(in the rows, 128 means zero)
One turn moves each row of this set onto another row. After a few examples, where does it send each row asked below?
Q2: [144 172 116 110 111 106  83  87 109 149 148 130]
Q701: [115 188 127 129 113 151 104  97 106 179 145 146]
Q582: [ 95 143 137 113 117 155 100 113 130 170 114 169]
Q203: [146 166 126 103 103 120 112 146 140 120 137 154]
Q76: [122 126 125 133 121 162 127 131 154 145 136 141]
Q803: [101 142 144 114 118 153 115 112 130 180 109 163]
Q980: [129 169 111 110 118 104  90  93 108 127 145 127]
Q831: [137 124 117 145 118 149 129 117 143 138 130 149]
Q952: [139 157 110  88  97 116 110 142 150 125 139 136]
Q300: [123 150 121 128 132 143 141 111 124 193 151 114]
Q762: [118 121  99 126 106 153 132 123 147 152 128 152]
Q235: [136 186 127  85 114 104 129 117 132 177 149 114]
Q14: [152 159 121  95 103 117 111 131 159 129 118 140]
Q420: [123 194 123 117 107 148 114  99 110 184 151 149]
Q779: [ 97 152 135 104 108 157 118  99 133 176 109 161]
Q439: [110 149 135 131 130 138 148 105 129 187 144 116]
Q970: [ 99 150 123 130 127 130 146 110 111 182 159 130]
Q79: [111 195 110 113 108 147 112  93 109 169 153 146]
Q222: [133 187 145  98 123  94 125 117 124 161 149 118]
Q142: [116 127 135 101 119 114  95  99 133 134 101 141]
Q720: [140 147 131  88 101 119 109 146 150 126 142 139]
Q148: [141 170 127  83 113 100 123 126 120 174 157 112]
Q68: [133 181 131  82 120  98 130 128 117 178 150 139]
Q410: [145 170 108 109 114 104  88  97 111 137 156 135]
Q918: [123 119 129 105 125 110  89 110 132 134 114 149]
Q242: [122 138 123 124 135 127 146  99 121 196 143 134]
Q90: [111 121 118 134 112 150 129 131 147 135 134 138]
Q11: [124 126 126  94 115 110  80 103 133 140 116 152]

Q2 goes to Q701
Q90 goes to Q952
Q803 goes to Q918
Now these:
Q79 goes to Q779
Q76 goes to Q720
Q14 goes to Q222
Q242 goes to Q831

One turn moves each row of this set onto another row. After a few examples, where does it send each row asked below?
Q913: [ 91 121 131 155 145  98 150 114 138 150 122 132]
Q604: [ 90 115 137 152 146  98 142 123 138 152 113 129]
Q983: [130 121 139 152 181 138 128 156 138 125 151  87]
Q547: [ 99 128 171 166 175 140 109  99 120 136 123 114]
Q438: [128 132 122 157 179 130 132 118 128 134 175  84]
Q642: [124 101 147 120 170 143 114  96 176 131 104 122]
Q309: [128 104 143 127 166 149 134  99 182 118 112 130]
Q806: [132 129 128 159 178 138 143 140 137 121 168  91]
Q228: [103 127 176 168 175 147 119 116 127 124 119 120]
Q571: [141 113 103 137 173 121 107 135 176 117 129 103]
Q821: [143 118  96 142 171 122 119 126 176 113 140 108]
Q520: [107 131 169 174 171 151 136 113 131 115 129 127]
Q599: [137 118  94 137 173 113  99 108 167 130 140  97]
Q472: [124 112 129 128 166 138 127  63 170 134 128 123]
Q852: [101 135 161 172 173 140 121  84 119 133 137 117]
Q402: [129 112 131 132 165 146 142  79 178 120 127 131]
Q426: [105 137 159 177 171 147 137  93 126 121 141 125]
Q752: [ 92 117 137 154 145 100 148 126 141 148 115 132]
Q319: [137 112 102 134 174 115  95 124 170 127 129  97]
Q512: [121 105 139 121 169 136 110  73 168 141 113 116]
Q505: [140 121  90 142 171 117 114 109 171 121 147 103]
Q63: [ 93 119 134 156 145 101 154 121 140 146 120 134]
Q316: [124 119 141 147 184 130 109 145 130 140 148  77]
Q201: [ 89 118 134 153 146  96 143 114 137 154 119 128]
Q721: [123 125 130 150 183 125 111 121 124 146 162  75]

Q752 goes to Q201
Q319 goes to Q505
Q316 goes to Q438
Now these:
Q472 goes to Q309
Q228 goes to Q852

One turn moves each row of this set onto another row. After a few examples, where does it send each row asked below?
Q510: [ 94 139  84 150 140 124  96 108 146  71 114 154 117  88 123]
Q169: [114 101 101 152 111 109 124 157 181 145 106 165 109 102 109]
Q406: [ 81 154 116 158 130 141 125 103 108 109 115 154 101 101 119]
Q424: [121 118 106 141 112 102 116 154 189 140 126 161 113 116  99]
Q296: [ 98 157 112 138 138 101 132  91 111 121  90 164 113 119  88]
Q133: [125 118  94 164 115 106 132 159 192 127 113 165 103 121 106]
Q955: [118 115 113 145 112 100 127 161 183 142 101 165 103 108 122]
Q697: [104 145  98 158 135 107 139  93 111 107  69 169 102 109 102]
Q878: [ 91 158 107 168 129 140 123 101 115  92 114 158  94 102 124]
Q819: [120 112 109 144 107 107 133 148 195 133 117 169 113 115 109]
Q800: [ 87 163 108 159 131 130 126 104 111  93 127 148 106 108 115]
Q815: [123 111 106 148 105 109 133 149 196 128 114 169 110 114 113]
Q634: [118  99 106 154 110 110 121 154 188 135 106 157 112 110 113]
Q253: [117 119  92 147 118  95 124 156 200 121 113 165 105 113 110]
Q879: [ 88 156 102 168 129 134 129 105 109  90 117 150 102 103 121]
Q471: [107 106  94 148 118 100 130 158 192 134 101 165 107 103 112]
Q405: [130 113  93 160 110 105 118 154 193 121 113 168 103 111 111]
Q102: [111 101 105 147 114 111 117 153 191 136 107 163 120 113 118]
Q61: [ 79 141 102 127 144 122  94 108 139  97 128 147 129  92 109]
Q237: [ 72 124 102 144 145 122 111 118 122  99 103 153 120  72 119]
Q709: [ 81 156 117 161 133 133 125 100 111 105 120 151 106  99 124]
Q78: [ 94 140  87 156 143 116 103 114 138  67 112 157 110  83 124]
Q321: [118 165 101 156 132 102 129  84 125  94  87 171 110 119  98]
Q470: [113 109 100 159 115 111 136 161 183 144 106 163 107 114 104]
Q953: [101 160 115 144 135 103 131  85 112 115  89 163 118 116  96]
Q393: [ 91 161 117 140 139 103 138  89 119 118  91 161 117 120  92]
Q113: [ 82 149 106 128 146 111  98 113 134  89 132 149 124  91 106]
Q845: [122 126 115 139 113  94 121 159 189 138 114 164 104 116 118]
Q412: [119 107 108 147 105 110 135 150 194 133 112 169 112 112 112]
Q686: [119 109 111 146 112 107 116 153 191 136 119 154 116 117 106]
Q645: [120 106  99 152 113 109 115 151 197 123 109 166 116 116 121]
Q48: [127 109 103 155 110 107 116 153 195 123 114 158 110 117 112]
Q157: [103 161 115 141 134 103 131  86 116 118  91 167 119 117  89]
Q137: [ 89 167 115 156 131 136 119 101 115  98 127 154 100 110 116]
Q357: [128 122 106 150 111  98 123 159 191 128 105 167  99 113 124]
Q36: [109 169 101 155 137 100 136  87 131  89  91 166 107 124 100]
Q186: [116 111 106 142 114 107 112 151 197 131 118 163 122 120 113]
Q988: [106 117 101 136 120  95 125 156 194 138 116 161 112 111 104]
Q594: [ 87 157 110 169 132 134 125 100 114  94 117 154 101  99 129]
Q95: [ 96 148 103 161 136 109 146  91 118 105  69 167 106 109 106]
Q39: [113 165 105 154 133 103 128  84 122  95  89 167 111 119 101]
Q299: [118 121 104 150 117 105 129 159 189 140 123 160 111 124  97]
Q295: [ 74 121  93 145 141 131 104 112 131  98 102 151 123  76 123]
Q824: [ 88 165 115 161 133 130 121  98 116  96 127 152 104 105 123]
Q677: [116 166  98 151 136  98 128  89 123  93  92 169 103 124  95]
Q441: [106 148 104 158 132 110 138  88 113 111  71 171 111 107 101]
Q713: [104 150 105 159 133 109 136  86 112 106  74 167 111 108 106]
Q416: [ 81 155 109 160 130 134 130 105 105 102 120 148 108 102 117]

Q137 goes to Q878
Q988 goes to Q253
Now these:
Q296 goes to Q677
Q819 goes to Q815
Q169 goes to Q424
Q36 goes to Q95
Q133 goes to Q470
Q645 goes to Q102
Q39 goes to Q713
Q879 goes to Q416
Q686 goes to Q48
Q237 goes to Q113
Q845 goes to Q357
Q295 goes to Q61
Q824 goes to Q594
Q441 goes to Q157

One turn moves each row of this set onto another row. After a few examples, where does it send each row asked below?
Q72: [119 115 166 114 134 113 133 105 133 111 134  95 164 134 137  88 134 131
 130 121 131 129 146]
Q694: [128 127 101 129 171 139 144 142 109  97 149 131 100 143 145 139 136 124
 124 124 127 111 155]
Q603: [141 100  96 127 136 112 143 145 136 113 134 122 117 149 101 122 142 140
 129 135 109  81 148]
Q311: [121 145 160 108 145 130 113 108 120 132  99 132 144 120 148 136 140 138
 120 120 143 176 142]
Q580: [145 131  90 131 131 130 133 153 152 128 110 148 109 157  99 164 123 144
 138 133 134 104 128]
Q761: [132 121  83 117 138 100 137 143 153 102 108 118 119 133 120 142 155 140
 132 102 102 132 156]
Q869: [121 117  94 126 168 122 136 155 123 101 133 135  99 138 137 144 139 132
 117 139 119 106 162]
Q403: [113 138 150 102 144 127 108 121 129 139  98 126 143 133 157 133 123 116
 107 111 130 175 136]
Q450: [116 136  75 144 128 115 138 147 129  90 135 133 128 144 124 163 144 138
 142 109 138 123 141]
Q566: [130 113 165 109 126 136 108 125 131 161 118 130 146 153 108 108 107 120
 111 144 137 123 111]
Q358: [133 121 175 108 134 137 108 116 128 154 114 131 144 137 101 111 126 139
 120 155 148 133 119]
Q356: [112 113 156 136 115 116 127 123 105 110 135 146 155 117 152  95 135 123
 111 124 128 134 137]
Q208: [123 118 167 108 139 119 126  94 113 123 129  97 162 131 128  98 148 139
 128 127 136 137 147]
Q515: [141 140 110 104 181 144 139 136 154 116 126 101  99 160 119 148 125 134
 142 124 135 121 148]
Q631: [158 128  97 136 122 142 138 147 137 131 121 159 104 154 100 148 122 134
 136 122 126 104 117]
Q795: [151 127 170 105 140 136 126  99 114 152  93 137 136 130 141 121 130 144
 117 135 129 133 143]
Q323: [149 132  92 113 121 101 141 147 149 103 107 109 119 132 112 144 151 132
 138 105  94 135 140]
Q340: [144 149 108 102 163 126 138 149 158 110 114  93 105 152 114 161 129 134
 144 132 125 128 144]
Q123: [131 141 159 129 114 130 139  99 136 121 125 107 170 154 130 121 114 141
 152 115 161 124 126]
Q770: [112 121  92 130 141 116 128 153 151 100 150 106 130 157  85 140 140 138
 145 134 143 109 132]
Q492: [139 132  98 107 167 124 140 138 162 116 110 101 110 157 115 156 132 146
 143 127 127 111 156]
Q929: [124 143 153 122 105 124 111 109 128 135 106 135 164 129 114 133 140 142
 135 114 151 168 116]
Q312: [154 101 101 126 122 118 145 136 136 116 137 125 117 146  96 109 145 132
 132 114  99  94 133]
Q474: [133 149  88 139 126 118 148 145 117  85 139 116 126 144 130 165 139 129
 149 113 131 122 138]
Q576: [159 144 100 127 127 132 139 159 136 123 109 145 100 148 111 169 120 133
 137 137 122 110 124]
Q5: [141 119  94 109 136 111 131 144 159 111 110 123 111 130 110 125 156 129
 127  95  92 146 141]
Q89: [118 147 159 109 145 127 119 120 145 124  93 133 142 123 160 132 123 131
 121 114 138 173 142]
Q554: [112 121  90 124 147 118 113 174 152 112 122 148 104 134 102 150 142 131
 117 139 124 136 133]
Q487: [117 130 102 122 136 111 129 159 143  89 154  91 129 146  88 136 144 125
 144 136 130 122 127]
Q662: [ 97 127 154 129 130 137 104 133 106 133 144 136 154 145 130 122 113 111
 110 139 159 143 113]
Q842: [109 132 164 131 131 140 107 123  99 131 136 148 149 130 123 125 130 133
 118 150 166 144 119]
Q46: [128 126 104 113 142 116 116 180 148 112 122 136  99 127  99 142 140 120
 116 147 108 138 126]
Q456: [150 130 170 109 142 137 133 112 135 146  91 142 130 135 154 117 110 136
 117 132 127 125 143]
Q144: [129 131 107 122 167 129 137 162 112  97 144 120  98 139 133 146 133 121
 121 152 121 107 149]
Q462: [144 124 161 104 144 139 126 109 116 156  99 130 134 147 154 121 109 123
 107 127 123 126 140]
Q341: [110 115 144 130 116 118 121 117  91 122 133 136 159 131 155 107 132 112
 105 112 125 139 133]
Q673: [101 129 164 136 133 138 112 138 117 121 142 151 147 133 134 117 113 122
 116 151 163 137 119]
Q632: [120 112 155 105 132 115 126 102 122 128 126  87 165 145 136  96 132 120
 121 110 123 133 141]
Q628: [131 119 176 113 131 136 114 132 148 148 113 139 140 140 110 103 109 131
 117 156 143 125 116]
Q747: [114 131 103 119 153 130 125 148 157  99 155  95 124 158  86 134 138 128
 148 122 146 131 125]
Q154: [150 112 102 130 120 112 146 153 120 106 141 122 116 142 101 125 140 127
 130 139 103  86 134]
Q164: [130 139 152 118 120 134 128  97 126 138 123  98 170 166 127 129 110 128
 141 110 156 129 122]
Q33: [124 145 150 127  98 120 120 119 150 124 103 138 165 132 127 130 124 136
 138 105 147 165 114]
Q559: [117 117 157 128 119 119 119 112  91 121 129 143 156 115 139 105 150 131
 111 127 132 145 137]
Q265: [137 139 162 122 117 132 130  90 116 133 122 110 168 148 118 126 130 148
 147 123 160 129 127]
Q375: [122 141 142 122  99 125 111 117 132 142 103 136 164 144 126 138 118 123
 127 101 143 165 108]
Q919: [135 146  84 145 126 134 145 137 119  97 136 144 119 148 133 161 136 131
 144  96 137 127 133]
Q893: [111 120 101 118 151 125 110 172 154 109 138 137 104 131  94 128 146 119
 117 129 121 151 124]

Q694 goes to Q893
Q770 goes to Q603
Now these:
Q164 goes to Q632
Q673 goes to Q628
Q795 goes to Q311
Q144 goes to Q46

